-186; 49; -174; -161; -172; 6; -241; -195; -117; -176; -226; -185; -18; -194; 88; -45; -231; -28; -87; -14; -19  J_312
-111; 403; -194; -131; -191; 315; -375; -290; -275; -330; -354; -275; 284; -377; 527; 105; -366; 156; -377; -275; 356  J_712
255; -93; 84; 185; 79; -73; -55; -79; -242; 185; -337; -102; 378; -564; 119; 35; -329; 64; 466; -49; 388  J_656
475; -110; -100; -274; -113; 166; 340; 0; 657; 437; 824; -53; -589; 392; -504; -619; 822; -663; -179; 263; 22  J_205
223; 338; -329; -334; -336; 498; 467; -268; 676; 309; 540; -293; -419; 205; 10; -491; 523; -492; -201; 540; 220  J_496
howmany J_712: -275 : 3
howmany J_656: 466 : 1
J_656 : 255; -93; 84; 185; 79; -73; -55; -79; -242; 185; -337; -102; 378; -564; 119; 35; -329; 64; 466; -49; 388

-161; 68; 114; -162; 171; 198; -108; 76; -48; -143; -286; 70; -75; 39; 151; -208; 193; -37; -3; 73; -109; -314; -358; -103; -31; 275; 48; -50; 119; 91; 390; -125; 52; -200; 77; 242; -34; 8; 30; -111; 144; -197; 360; 34; 66; 224; -26; -12; 39; -1; 203; 44; 215; 235; 39; -131; 7; -138; -102; -84; -65; 61 = J_420
83; -212; -269; 123; 49; 56; 89; -362; -295; -45; -233; 21; 270; -57; 94; -51; -136; -59; 414; 187; -201; -264; -315; -2; 55; -581; -327; -16; -59; -196; 160; 348; 146; -74; -69; 249; -172; -126; 93; -154; 106; -45; -257; -79; -24; -177; -81; -231; -177; 35; 168; -21; -28; -158; -355; -80; 119; -53; 3; -11; -219; 243 = J_489
159; -181; 314; -50; 89; 66; -11; 276; -114; -9; 76; -70; 52; 240; -7; -78; -204; -23; -311; 97; -83; 66; 158; -197; 1; 31; 422; -26; 56; 202; 224; -113; -110; 95; 85; 42; 115; 70; -260; -40; -7; 2; -293; 91; -145; 63; -8; -225; -161; -55; -29; 16; -124; 233; -46; 154; 144; -98; 143; -36; -195; 13 = J_330
-59; 51; 30; 102; -74; 137; -32; -255; -194; -125; -40; 8; 9; 47; -90; 195; -222; 3; -384; 185; 57; 189; 135; 471; -65; -64; -42; 24; -317; 183; 77; -99; -131; -108; 3; -17; -112; -251; -133; -129; -593; -93; -23; 83; -35; -90; 7; -261; 55; 90; 92; -5; -167; 253; 377; -140; 37; -2; -23; 48; -181; 50 = J_987
-82; 169; -141; -113; 139; -132; -131; -49; 74; -153; 225; 67; -168; -124; -49; 119; -125; 0; -258; 240; 98; 184; -203; 172; 75; -142; -49; -201; -163; 105; 343; -125; 63; -59; -36; -125; 113; -125; 237; 176; -311; -95; -26; 13; 10; 78; 22; -125; 176; -45; -427; -17; -49; 406; -199; 116; 101; -39; -197; -70; 40; 105 = J_603
54; 285; 33; 18; -8; 51; 0; 262; 508; 68; -58; 29; 157; -22; -134; 45; -1; 142; -333; -39; 8; 244; -42; -94; 5; -68; -15; 12; -19; -40; 377; 168; -66; -196; -60; 421; 9; -164; 354; 96; -67; -91; -71; 93; -108; 46; 91; -123; 198; -97; -15; 105; 79; -469; 308; 21; 57; 190; -70; -30; 101; -128 = J_991
J_603 : -82; 169; -141; -113; 139; -132; -131; -49; 74; -153; 225; 67; -168; -124; -49; 119; -125; 0; -258; 240; 98; 184; -203; 172; 75; -142; -49; -201; -163; 105; 343; -125; 63; -59; -36; -125; 113; -125; 237; 176; -311; -95; -26; 13; 10; 78; 22; -125; 176; -45; -427; -17; -49; 406; -199; 116; 101; -39; -197; -70; 40; 105
J_991 : 54; 285; 33; 18; -8; 51; 0; 262; 508; 68; -58; 29; 157; -22; -134; 45; -1; 142; -333; -39; 8; 244; -42; -94; 5; -68; -15; 12; -19; -40; 377; 168; -66; -196; -60; 421; 9; -164; 354; 96; -67; -91; -71; 93; -108; 46; 91; -123; 198; -97; -15; 105; 79; -469; 308; 21; 57; 190; -70; -30; 101; -128
howmany J_987: -34 : 0
howmany J_603: -50 : 0
J_330 : 159; -181; 314; -50; 89; 66; -11; 276; -114; -9; 76; -70; 52; 240; -7; -78; -204; -23; -311; 97; -83; 66; 158; -197; 1; 31; 422; -26; 56; 202; 224; -113; -110; 95; 85; 42; 115; 70; -260; -40; -7; 2; -293; 91; -145; 63; -8; -225; -161; -55; -29; 16; -124; 233; -46; 154; 144; -98; 143; -36; -195; 13

589; 21; 381; 37; -215; 206 -> J_240
-112; 69; 105; -179; -646; 426 -> J_392
477; -632; -363; 14; -163; -658 -> J_241
-42; -430; -256; -73; -72; -437 -> J_817
145; -313; -389; -241; 335; 178 -> J_982
-445; 656; 550; 54; 39; 149 -> J_486
427; 328; 169; 536; 427; 427 -> J_841
J_841 : 427; 328; 169; 536; 427; 427
J_486 : -445; 656; 550; 54; 39; 149
howmany J_841: 427 : 3
J_817 : -42; -430; -256; -73; -72; -437
J_392 : -112; 69; 105; -179; -646; 426

110; -309; -644; -41; 572; -492; 107; 215; -412; 268; 464; -342; 62; -442; 611; -610; -171; 391; -108; -284; -44; 216; -129; 298; 216; 216; -342; 69; -303; 249; -557 -> J_824
166; -41; 653; 71; 196; 727; 196; -14; -642; -556; 124; -331; 196; 625; 171; 112; 183; -587; -17; 91; -484; -121; -430; 162; 248; 194; -383; 238; -333; 121; -5 -> J_718
104; -390; -348; 286; 5; -106; -710; -363; -13; 600; -358; 210; 513; -724; 54; -89; -404; -54; -47; -284; -44; 383; -129; 298; 505; 216; -342; 69; -303; 249; -557 -> J_96
110; -309; -644; -41; 572; -492; 107; -26; -412; 268; 464; -305; 62; -442; 611; -610; -171; 391; -108; 484; -31; 122; -469; -455; -54; -205; -135; 77; -62; -4; -288 -> J_492
J_492 : 110; -309; -644; -41; 572; -492; 107; -26; -412; 268; 464; -305; 62; -442; 611; -610; -171; 391; -108; 484; -31; 122; -469; -455; -54; -205; -135; 77; -62; -4; -288
J_96 : 104; -390; -348; 286; 5; -106; -710; -363; -13; 600; -358; 210; 513; -724; 54; -89; -404; -54; -47; -284; -44; 383; -129; 298; 505; 216; -342; 69; -303; 249; -557
howmany J_824: 216 : 3
J_718 : 166; -41; 653; 71; 196; 727; 196; -14; -642; -556; 124; -331; 196; 625; 171; 112; 183; -587; -17; 91; -484; -121; -430; 162; 248; 194; -383; 238; -333; 121; -5
howmany J_718: 196 : 3

384; 405; 405; 405; -494; 405; 281; 439; -481  J_498
-423; 425; 241; 183; -285; -210; 420; 589; 569  J_390
619; 524; 329; 329; -49; -429; -394; -366; 126  J_786
-652; 453; 141; 688; 216; -385; 462; 459; 500  J_927
-471; -374; 330; 511; -128; 469; 330; -243; 511  J_360
628; 511; 330; 511; -128; 469; 744; -243; 330  J_107
641; 127; -139; 340; -172; 627; -596; -59; 641  J_528
80; -385; 685; -242; -459; -586; 690; 38; 389  J_715
howmany J_360: -243 : 1
J_927 : -652; 453; 141; 688; 216; -385; 462; 459; 500
howmany J_107: 330 : 2
howmany J_528: 627 : 1
howmany J_498: 405 : 4
howmany J_360: 330 : 2
howmany J_786: -366 : 1

-160; 23; 5; 351; 328; -147; 24; 9; 15; -223; -77; -29; -140; -164; -298; 340; -20; -176; 322; 11; -489; 28; 122; 143; -33; -227; -191; -123 -> J_337
189; 67; 100; -72; 49; -75; 285; -44; -38; -68; -86; -44; -145; -96; -42; -6; -94; 41; 189; 69; -51; 62; 76; 96; -42; -14; -17; 78 -> J_183
47; -170; -42; 169; 54; 76; -33; 129; -12; 105; 38; -79; 14; 188; 87; -90; -31; 86; -294; 66; -91; -387; -53; -143; 48; 99; -177; 114 -> J_209
45; -125; -23; 98; 22; 60; 3; 84; -14; 92; 25; -33; 8; 202; 80; -94; -32; 87; -231; 57; -38; -297; -42; -111; 36; 91; -126; 109 -> J_214
76; 47; -38; -239; -228; 81; -163; -4; 21; 95; 74; 305; 153; -5; 154; -124; 83; 17; -114; -84; 337; 173; -78; -47; 14; 70; 209; -51 -> J_161
-29; 66; 98; -74; 50; -51; 285; -130; -41; -66; -85; -44; -145; -99; -84; -5; -92; 39; 193; 70; -49; 64; 78; 96; -45; -17; -15; 74 -> J_938
-76; 141; 222; -50; -50; -180; 638; -76; -85; -163; -198; -132; -329; -222; -50; 16; -207; 75; 446; 164; -152; 128; 182; 223; -101; -50; -50; 169 -> J_67
howmany J_67: -50 : 5
howmany J_183: 189 : 2
howmany J_214: 91 : 1
J_337 : -160; 23; 5; 351; 328; -147; 24; 9; 15; -223; -77; -29; -140; -164; -298; 340; -20; -176; 322; 11; -489; 28; 122; 143; -33; -227; -191; -123

166; 323; -132; -575; 10; 190; 252 -> J_501
-714; -714; 333; -714; -714; 333; -714 -> J_892
32; 478; -184; 253; 683; -268; 683 -> J_56
-314; 22; 320; 39; -385; 557; 18 -> J_814
535; -306; -338; -457; 133; -219; 20 -> J_476
-230; 570; -713; 325; -126; 95; -593 -> J_638
416; 101; 11; 210; -568; -695; 230 -> J_371
641; 106; -629; 639; -659; 550; 503 -> J_671
438; -97; -169; -529; -258; 185; 456 -> J_257
342; -394; 485; -206; 252; -350; -8 -> J_840
-712; 380; 167; -152; -548; -310; 805 -> J_891
161; -368; -210; 636; -89; -372; 398 -> J_588
howmany J_56: 253 : 1
J_588 : 161; -368; -210; 636; -89; -372; 398
howmany J_892: -714 : 5
howmany J_840: -350 : 1
J_638 : -230; 570; -713; 325; -126; 95; -593
howmany J_371: -568 : 1
howmany J_501: -132 : 1

-399; -353; -272; -425; -362; -409; -93; -160; -272; -426; -197; -287; 2; -363; -154; -301; -473; -258; -399; -85; -422; -427; -117; -116; -213; -450; -211; 2; -280; -145; -416; -272; -507; -393; -170; -327; -229; -412; -350; -248; -338; -106; -464; -231; -483; -220; -75; -323; -373; -241; -96; -223; -278; -413; -328; -405; -174; -329; -196; -274; -366; -362; -34  J_577
-99; -403; -340; -75; -444; -208; -229; -454; -406; -526; -250; -235; -235; 101; -422; -87; -294; -473; -379; 17; -277; -531; -462; -101; -81; -481; -418; -296; -206; -496; -369; -130; -389; -72; 103; -221; -481; -208; -358; -372; -283; -222; -507; -485; -292; -475; -247; -445; -392; -11; -377; -99; -295; -88; -99; -341; -490; -363; -172; -342; -113; -370; -233  J_455
-299; -64; 706; -85; -324; -359; 726; -195; -54; -145; 439; -481; 800; -209; 20; 94; -313; -299; -101; 5; -405; -181; 463; -71; 414; -147; 475; -290; 195; 268; 15; 230; -229; 166; -177; -482; -274; -269; -138; -357; -285; -182; -328; -253; -138; 323; 738; -175; -375; -328; 634; -217; 192; -306; -360; -320; 89; -458; -165; -432; -256; 229; 793  J_155
-299; -64; 706; -85; -324; -359; 726; -195; -54; -145; 439; -481; 800; -209; -177; 94; -313; -299; -101; 5; 145; -181; 463; -71; 414; -147; 475; 404; 195; 268; 15; 230; -229; 166; -177; -482; -274; -269; -138; -357; -285; -182; -192; -253; -138; 323; 738; -175; -375; -328; 634; -217; 192; -306; -360; -320; -167; -458; -165; -432; -256; 229; 793  J_438
363; -118; -217; 339; -182; 258; 31; -300; -163; -166; 98; 144; -83; 487; -217; 309; 257; -297; -34; 432; 70; -97; -371; 289; 300; -51; -202; 19; 167; -438; 3; 284; 84; 327; 563; 207; -358; 383; -62; -74; 224; 66; -76; -363; 115; -309; -11; -243; -56; 465; -218; 360; 60; 425; 428; 188; -465; -24; 249; -27; 335; -56; -62  J_654
J_577 : -399; -353; -272; -425; -362; -409; -93; -160; -272; -426; -197; -287; 2; -363; -154; -301; -473; -258; -399; -85; -422; -427; -117; -116; -213; -450; -211; 2; -280; -145; -416; -272; -507; -393; -170; -327; -229; -412; -350; -248; -338; -106; -464; -231; -483; -220; -75; -323; -373; -241; -96; -223; -278; -413; -328; -405; -174; -329; -196; -274; -366; -362; -34
J_455 : -99; -403; -340; -75; -444; -208; -229; -454; -406; -526; -250; -235; -235; 101; -422; -87; -294; -473; -379; 17; -277; -531; -462; -101; -81; -481; -418; -296; -206; -496; -369; -130; -389; -72; 103; -221; -481; -208; -358; -372; -283; -222; -507; -485; -292; -475; -247; -445; -392; -11; -377; -99; -295; -88; -99; -341; -490; -363; -172; -342; -113; -370; -233
howmany J_577: 2 : 2

43; -603; -651; 371; 695; 543 = J_41
516; 525; 480; 57; -675; 543 = J_574
-580; -642; -558; -70; 542; 542 = J_604
J_574 : 516; 525; 480; 57; -675; 543
howmany J_604: 542 : 2

386; 560; 560; 560; 386; 386  J_874
681; 401; 401; 401; 575; -8  J_646
226; 427; -590; -445; 115; 559  J_811
-392; 582; -670; -579; -98; 341  J_162
J_874 : 386; 560; 560; 560; 386; 386
howmany J_646: 402 : 0
howmany J_874: 560 : 3

